In the data rows, 128 means zero.
What is the hidden score of each row? Scores go from 0 to 30, and 15 is about the middle. The score is a weighted sum of the row's numbers plus the product of two more (or one squared), each taken from its middle value.
[ 99 113 106  77  77  84 123 147 194  99 126  44  57   0  40 159 210 255] ~ 12
[101 125 147 125 126 122  94 133 117 131 131 124 141 133 117 133 144 115] ~ 14
[ 80 104  44  35  33  76 157 173 249  94 120  29  64   0  71 187 211 255] ~ 18
[103 125 140 119 132 135 113 123 116 104 144 114 148 113 107 135 170 115] ~ 14
[ 95 136  76 165  94  93 157 196 137 140 127 136 136 146 122 125 124 112] ~ 18
[164 176  96 117  75  53 163 187 182 134 129 126 136 131 126 119 141 112] ~ 21
[ 84 122  88 158  86 102 128 180 139 140 124 128 142 137 123 135 136 106] ~ 14
[134 170 136 116 131 106 124 169 129 133 124 127 144 131 121 128 137 112] ~ 16
[145 110 148 156 153 146 122  99 104 130 132 125 137 129 114 133 145 119] ~ 15
[154 163  95 166  99  57 170 187 160 131 120 135 134 148 132 119 125 104] ~ 19
[117 108 147 124 143 155 112 100 111 132 117 130 138 160 169 138  95 105] ~ 14
[121 133 142 137 133  92 105 133 115 130 118 137 103 137 170 122  75 111] ~ 14
[255 170 123 255 255 238 255  70  50  58 114 130  72  35  88  49 164 144] ~ 28
[120 117 149 127 140 137 107 111 107 132 131 124 145 130 116 134 144 120] ~ 15
[124 116 144 127 140 136 112 109 112 106 130 119 153 102 102 116 173 120] ~ 18
[124 139 139 121 131 110 126 134 122 145 123 133 142 129 125 132 133 110] ~ 15
[ 78 121 113  81  87 103 111 143 172  45 140  63  61   0  67 139 213 255] ~ 10
[137 128 122 140 140 116 114 144 124 122 138 130 140 150 128 118 132 109] ~ 15
[ 85 130 120  37  68 112  88 146 192 109 138 110  82  51 107 114 169 193] ~ 16
[183 157  98 139 105  81 163 176 177 160 144 108 148 114 101 155 170 147] ~ 20
[116 117 139 117 134 128 107 112 113 134 129 124 142 130 114 131 141 117] ~ 15
[106 123 156 122 168 167 127  95 102 113 144 144 136 228 173 169  99  86] ~ 13
[151 108 149 120 141 146 119  90 119 141 130 128 141 129 118 138 145 114] ~ 16
[ 70 134 128 101 108 122 100 162 130 154 124 130 150 150 122 138 121 106] ~ 16
[115 119 147 129 145 140 116 112 108 117 144 132 168 200 148 169 127  74] ~ 10
[105 127 142 122 128 110 111 137 119 138 127 126 140 138 124 137 132 111] ~ 13
[148  94 151 100 146 168  99  83 118 142 125 125 136 137 127 131 134 119] ~ 17
[121 118 141 110 127 113 108 124 128 132 133 115 122 112 104 133 153 144] ~ 15
[118 108 144 122 139 155 107  97 112 133 133 124 142 137 111 131 139 114] ~ 16
[106 115 134 132 128 127 113 128 112 158 133 149 129 164 127 121 102 121] ~ 16
[119 118 143 130 138 129 111 119 112 134  54 139  38  97 224  95   0 211] ~ 14
[105 170 140 121 142 101 122 172 120 133 129 124 147 141 119 137 153 120] ~ 15
[132 158 161 184 220 211 175  84  67 137 135 126 144 147 125 141 139 108] ~ 20
[164 152 113 141 112 101 133 170 158 155 142 115 147 118 110 143 166 140] ~ 19
[255 133 128 255 232 212 224  64  64  57 124 134  76  59  85  71 171 148] ~ 19
[122 121 136 127 132 117 119 127 120 129 126 132 142 140 129 125 129 108] ~ 14
[118 114 145 125 137 132 109 115 114 142 123 128 146 143 127 133 128 110] ~ 15
[125 122 129 122 129 110 120 139 118 115 120 161 145 164 169 106  68  96] ~ 14
[125 140 135 136 140 108 128 147 113 130 122 128 134 129 136 120 116 111] ~ 15
[101 120 146 122 131 127 110 123 114  60 141 107 126  91 107 127 191 119] ~ 10
[164  96 146 131 153 175 119  79 114 132 133 126 142 130 114 131 147 115] ~ 17
[159 166 101 164 111  68 172 190 158 122 122 135 141 160 146 116 108  79] ~ 16
[ 78 125  59 185  72  96 153 205 140 139 128 130 137 141 120 130 135 113] ~ 22
[124 132 161 106 179 193 139  81 101 137 135 131 138 157 136 146 129 109] ~ 17
[113 111 155 121 137 146 110  91 119 129 116 127 122 136 144 134  97 125] ~ 13
[129 123 132 141 132 107 117 135 119 118 129 147 119 169 158 116  94 101] ~ 15
[ 81 134 141 117 124 112 105 154 116 143 124 126 142 135 123 134 131 115] ~ 14
[114 145 148 130 140 107 118 147 112 143 125 128 139 128 122 135 133 115] ~ 14
[121 120 143 129 135 123 110 120 112 121 114 139 125 153 167 120  88 107] ~ 13
[255  96  75 255 201 199 255  69  98  66 134 145  98 103 100  80 155 122] ~ 18
[119 105 146 115 139 148 106  97 110 133 114 131 125 142 162 121  93 119] ~ 15
[112 126 143 107 128 120 113 122 130 126 144 122 120 115 105 139 156 143] ~ 14
[116  98 146 118 137 151 109  98 118 134 104 124 111 122 189 127  60 143] ~ 15
[ 94 134 135 117 119  98 112 158 125 139 128 128 143 139 124 134 132 113] ~ 14
[140 129 129 148 132  91 129 144 119 122 117 148 115 154 156 106  85 111] ~ 14
[126 123 140 150 150 155 129 103 100 123 134 132 107 103  94 103 158 141] ~ 18
[123 135 142 130 134 102 120 142 107 136 123 121 132 131 129 120 127 122] ~ 19
[255 100  93 255 195 179 232  68  97  71 141 145  88  91  99  75 164 124] ~ 22
[123 117 144 137 136 141 109 108 116 142 110 132 129 130 146 125 106 116] ~ 16
[142 114 124 193 163 166 156 102  89 121 132 133 108 115 103 102 150 136] ~ 20
[120 114 137 131 139 135 103 119 119 153 136 129 131 162 124 136 120 116] ~ 16
[ 93 130 141 128 125 124 114 129 122  41 174 109 148  65  95 150 204 155] ~ 10
[109 152 153  99 128 108 101 159 128 135 130 125 138 133 118 133 144 115] ~ 14
[113 118 132 128 126 127 109 124 127 103 126  70  83   0  42 152 198 255] ~ 16
[110 141 173 130 195 214 134  80  76 126 137 135 147 170 148 147 126  97] ~ 18
[116 124 151 132 142 146 105 108  97 112 132 133 171 171 157 142 118  83] ~ 12
[109 115 145 122 140 119 111 126 116 104 149 121 126 138  93 142 187 137] ~ 14
[121 123 142 133 136 115 115 131 115 130 125 130 137 131 134 130 124 116] ~ 14
[ 33 131 124 117 112 130 100 166 113  68 141 108 137 103 116 123 187 115] ~ 12
[124 146 178 196 198 209 121  96  45 140 108  92  92  70  71 127 158 193] ~ 21
[175 218  65 191  22 101 164 211 250 146 148 111 150  99 114 145 164 150] ~ 19
[129 114 152 122 144 145 108  99 112 123 132 114 146 114 100 136 164 120] ~ 16
[154 106 137 152 149 155 130  93 108 107 136 129 126 120 105 118 159 120] ~ 15
[119 111 142 120 133 128 108 114 112 134 124 118 140 119 110 126 149 127] ~ 16
[154 112 150 112 145 164 118  72 128 138 139 124 127 131 112 134 153 105] ~ 16
[102 128 133  44  88 118  95 128 179 107 145 104  42  10  92 114 165 255] ~ 16
[141 107 154  99 143 160 114  83 124 130 130 123 148 132 113 133 151 112] ~ 18
[123 115 174 105 161 196  92  74  99 134 130 122 144 132 116 137 143 117] ~ 24
[153 148 131 153 131  95 125 163 124 119 120 130 131 141 135 129 114 109] ~ 11
[155 104 150 126 159 145 109  96 101  60 153 117 141  72 100 135 184 149] ~ 15
[ 72 104  45  57  42  86 151 181 224 100 122  55  98  21  90 166 200 225] ~ 15
[187 104 123 187 162 172 150  84 103 104 140 131 117 120  99 111 159 125] ~ 16
[108 149 141 124 144 106 124 162 115 134 138 121 143 138 111 130 149 120] ~ 16
[ 82 154  30 193  65  86 195 235 161 140 125 141 134 149 123 120 121 107] ~ 21
[117 119 144 120 134 139 104 106 115 129  97 136  97 117 176 115  55 149] ~ 15
[112 121 146 127 135 131 103 111 108 130 129 143 180 159 152 130 110  88] ~ 18
[119 117 146 132 138 129 113 112 113 138 128 125 142 132 129 130 124 118] ~ 15
[118 115 146 126 138 132 109 113 112 120 127  93 125  77  86 151 179 160] ~ 13
[135 131 136 144 127 111 109 143 116 124 127 129 140 138 126 134 128 113] ~ 12
[125 128 130 149 136 107 123 147 109 111 100 173  73 150 195  77  22 136] ~ 12
[118 117 137 125 140 123 114 119 113 128 101 135 125 135 181 108  74 113] ~ 15
[103 145  45 204  94 107 187 219 134 143 128 134 132 154 127 124 122 115] ~ 28
[115 116 138 132 133 129 112 124 109 176 125 203  67 195 152 100  14 187] ~ 16
[115 109 157  92 147 170 112  83 118 131 127 133 122 143 138 134 117 119] ~ 15
[117 122 143 128 135 130 111 120 111 137 116 132 125 123 144 113 108 122] ~ 16
[114 119 149 137 151 154 117 105 101 129 135 135 152 164 143 143 127  96] ~ 14
[117 109 153  99 152 185 118  79 115 134 127 131 129 149 147 140 115 116] ~ 16
[120 117 148 128 140 136 111 111 111 125 124 116 135 106 106 122 158 128] ~ 16
[ 78 118 133 128 124 128  97 141 104 143 129 119 140 132 117 143 139 122] ~ 14
[116 143 163 113 190 206 146  71 107 133 152 154 130 231 194 181  86 110] ~ 15
[120 116 136 124 134 122 111 114 112 140 131 123 147 140 117 133 141 123] ~ 16
